In the data rows, 128 means zero.
Here is a table of points, one per row:
[160 143 152  97 169 130 120  65  88 139 192 175 129 149 150 114 106 168  88  95 157 114  91 105  83 169 122 135 125 135 131 158 127 201 125  57 158 127 146 142 160 165  77 116 152 156 161 146]
[117 125 138 148 137 145 140  96 107  64  88 181 114 158 157 136 154 104 149  80 131 144 134 159 149 133  89 108 165 131 175  72 185 145 166  73 119  58 112  79  95  97 142 118  73 139 163  98]
[126 100  72  91 141 111 107 119 159  89 120  91 142  73 166 105  94  24 116 151 101 118 131 190 132 101 108  86 139  89 128  36 139  81 105 121 138 124 131 107 154  74 141 153 111  92  75  73]
[ 70 152 107 171  84 101 106 168 122 131  92 168 142 101  56 122 110 127 146 174  71 103  79 160 123 127 184 157 130 108 100 117 125 162 131 190 171 128 149 145  37 131 148 123 135 137  99 117]
[ 96 110 169 138  90 121 135 143 105 154 130 201 123 123 130 162  95 173 148 142 182 175 134 104 152 129 124 135 198 103 110 122 166 119 116 131 162 129 129 128  71 174 174 135 146 115 118 143]
[139 108 155  88 148 151 119 141 113 174 181 140 150 153  96 141 118 162 114 147 174 149 133  69 115  90 163 133 117 114 112 114  68 123 131 162  86 161  90 134 121 165 122 107 157 133 145 133]
[ 87  95  87  81  96 111 135 123  36 183 148 156 114 130  88 170  67 116  98 126 158 136 111 157 104 113 156 176 112  96 154  64 113  50 104 126 147 150 135 149 110 153 155  96 106 124 163  86]
[133 129 103 124  98 106  73 160 133 124 108 131  54 106 109 148  99  95 168 158 101  65 110 169 155 117 161 129  74 103  97 135 138 122 126 130 132  72 134 168  96 111 144 148 141 104 169 120]
[ 65 153  96 148 116 185 124 151  60 124 117 164  82 155 151 148 173 110 158 143  91 104  81 152 195 157 127 147 107 126 108 159 164 159  98  65 119 125 113 129  95  45 114 110 134 194 153 188]
[159  94 118  47 113 131 139  55  85 114 158 115 142 128 111 191  76 110  79 114 134  81  71 133  82 124  69 104 103  95 190  76 124  91 113  90 216  83 142 114 180 186 132 105 133 124 113  69]
[103 154 163 111 112 177 107 157 126 113 120  85 147 112 130 108 138  86 140  93 101 134 164 100 166 131 117 149 161 142 135 158 139 113  99 121 139 103 104  96 122  97 105 193  67 138 158 126]
[134 158 117 178 134 132 141 111 193 141  80 121 179  89  55 132  83 192  84 141 110 125 109 135 107 131 191 128  86 109 105 164 120 130 155 200  98 164 130 122  91 169 128 112 164 123  74 134]
[162 145 141 138 121 121  75 113 120 178 104 118 179 131 105 109 127 221 178 145 157 136 142  83 179 130 130 125  80 166 101 183  69 143  90 142 104 120  62 161 120 152 128 117 132 129 140 143]
[142  97 157 185 157 122 120 136 186  58  95  81 130 131 140 110 168 102 110  98  89 148 186 138 150 126 128 112 162 144 159 110 124 115 161 168  79  95 130 126 175  99 118 141  70 107 121  99]
[152 138 143 170  97 134  99 151 150 153 156 157 103  90  97 118  97 186 105 142 142 104  84  88 133 151 150 149  90 151  94 149 124 100  97 161 110 176 111 155  83 169 136  97 132 148  79 172]
[111 135 132 193  90 165 183 150 186 116 121 144 119 180 189 107 225 117 158  66 156 223 160  62 128 149 117 109 216 129 185 160 122 110 171 107 112 172 144 131 149 113 110 130  98 153  56 139]
[124 184  83 117 110 118 133 165 128 124 121 150  98 117 145 102 134 103 142 148 151  86  80 116 139 123 121 134 117 153  93 130 167 146  58  97 212 118 147 134 101  94 111 130 137 161 162 167]
[143  78 113 104 129 164 179 109  98 109  78 128 127 105 159 154 149  57 171  99 100 168 157 126 148 116  66 108 187 144 191  77 125  98 110 106 121 117 109  62 182  91 140 136 100 113 113  87]
[129  92 138 136 166 119 176 129 141  69 107 116 143 159 145 150 142 119 108 131  83 135 163 138 129 132 117 100 155 178 118 115 160 127 162  55 149 101 120 108 159  52 117 182  92 150 122 149]
[136 134  89 113 143 173  88 175 129 176  84 116 125  87  78 149  98 103 111 168 127 123 124 162 158 138  85 144  74 159  84 194 114 104 115 148  89 125 144 160 144  79 134 124 174 133 122 112]
[120 132  81 140  98 136 142  97 150 130  94 150 114  96 114 122 138 140 170 157 100 100  80 184 112 144 144 165 130 118 122 123 152  99 117 121 162 132 160 139 121 115 202  94 147 121 107 133]
These points spread out most along one direction. For each point below, how far along it does it lie, from 0 to 99? The average is 50, and the first point in the table lies past the average.
[100 116 143 161  71 164 171 151 171 122 120  86 120 127 146 112 216  79 158 110  90 170 180 114 159  99 138  92 179 138 158 123  94  90 159 153 125 158 106 136 154 154 107 161 114 117  85  87] 34
[125 100 124  92 137 143 139 138 116  48 115 115 110 151 170 131 201  41 131  98 134 128 159 146 214 109  72 123 136 105 157 152 171 129 132  69 148  70 134 118 162  60  93 148 107 137 178 156] 24
[111 102 100 153 158 105 118 128 115 120 122  69 120 136 150  78 201  55 157 142  78 161 207 189 141 132 148 119 148 100 164  84 127 133 152 191  63 137 148 110 157  95 164 156 105  75 125 105] 33
[153  96 125 123 167  70 108 106 108 158 153 140 147  90 147 122  96 148 100 163 122 126 119 118  71 112 135 131 126 108 106  75 126 137 137 153 108 160 156 121 142 147 156  87 149  88  97  76] 57
[160  83  98  78 134 138 114  89 126 122 120 110 119 171 186 145 146  58 144  77 141 198 160 134 169 114  76 137 143 139 168  79 147 122 152  47 182  99 111 110 189 151 144 174  89 119 211 133] 25
[112 162 190 124 137 157 148 121 124 154 145 146  99 123 155 176 127 187  96  76 145 118  68  86 142 150  97 161 117 107 131 225 151 151 131  81 115 169 134 120 120 120 122 132 124 186 136 159] 56
[181 153 140 151 151  91 108 124 174 105 175  97 147  91 138  79  79 180  71 143 150 138 117  94  49 155 177  82  98 173  96  95  93  95 127 194  91 142 122 149 118 159 141 132 147 122  47  92] 63
[116 107 124 153 126 127 172  93 124 195 166 119 172 169  64  87 146 176 168 140 142 144 144  95 112 132 125  94 108 115 140 145 106 173 144  69 156 193 121 136  78 124 156 147 114 172  99 165] 57
[145 193 148 115  88 174 140 136 100 138 173 107 121 149 123 142 127 172 135 120 169 136 121  95  86 117 142 129 148 161 109 173 117 143 107 167 140 160 111 120  76 199 102 114 161 137 141 173] 64
[118 137 110  68 127 114  95  78 157 106 176  47  79 154 132 142 129 137  83 108 166 114 149  82  58 102 123  73 125 119 145 102 114 133 131 137 169 122 132 122 142 208 161 145 138 113 137 129] 50
[146 123 161  89 103 132 145 178  67 119  76 189 131 111 118  98 116  35 156 134 101 156 158 183 171 138  49 166 195 106 164  62 179 165 109  99 132  91 128  58 130  66 150 141 105  95 167  71] 29
[ 92 118 118 199 145 102 181 186 167 102  96 130 146 159 120  96 159 101 164 111 104 176 175 150 173 101 157 124 190 134 159 124 131  83 173 173  68 150 149 120 145  84  96 123 113  93  82 138] 36
[121 166 192 114 127  74 142 138 151 136 139 163 193 128 137 164 105 203 106 100 192  91 147  52 106 161 157 155 127 144  94 166  98 153 100 146 120  88 152 120 122 161  90  94 154 140 138 166] 64
[183 101 130  60 110 106 143 101 109 129 153 106 104 144 132 149  75 109  86 133 115  83 101 145  91 135 117 128 104 121 132 167 180 102 124 103 134 153 131 150 185 158 120 127 122 115 158 130] 52
[136 156 166 149 179 107 114 105 176 141 176 117 169 133 146 122  73 183  89 103 188 124 127 102  44 105 163 155  51 127  66 148  44 196 156 205  54 108 151 194 144 152  36  87 186 135 144  95] 71
[ 89 171 102 166 152 183 114 145 100 180 126 135  91 143  99 124 197 155 143 177 102  56  91 131 158 194 171 153 102 156 120 184 116 144 113 132 174 175 124 147  73 147 129 134 136 164 144 199] 68
[193  99 200 120 174  57  94  83 135 105 139 109 198 131 149 121  65 198 122 158 173 125 142 129  85  72 140  84 112 132  98 110  79 164 168 140  89  81 129 134 163 160 135 119 159  83 145 105] 56
[105 154  69 160 157  96 102 180 156 150 125 119  75 109 109 107 145 161 143 179  66  76 103 217 123 135 137 156  57 113  92 164 156 140 130 162 100 155 111 137 127 118 112 103 167 106 145 180] 67
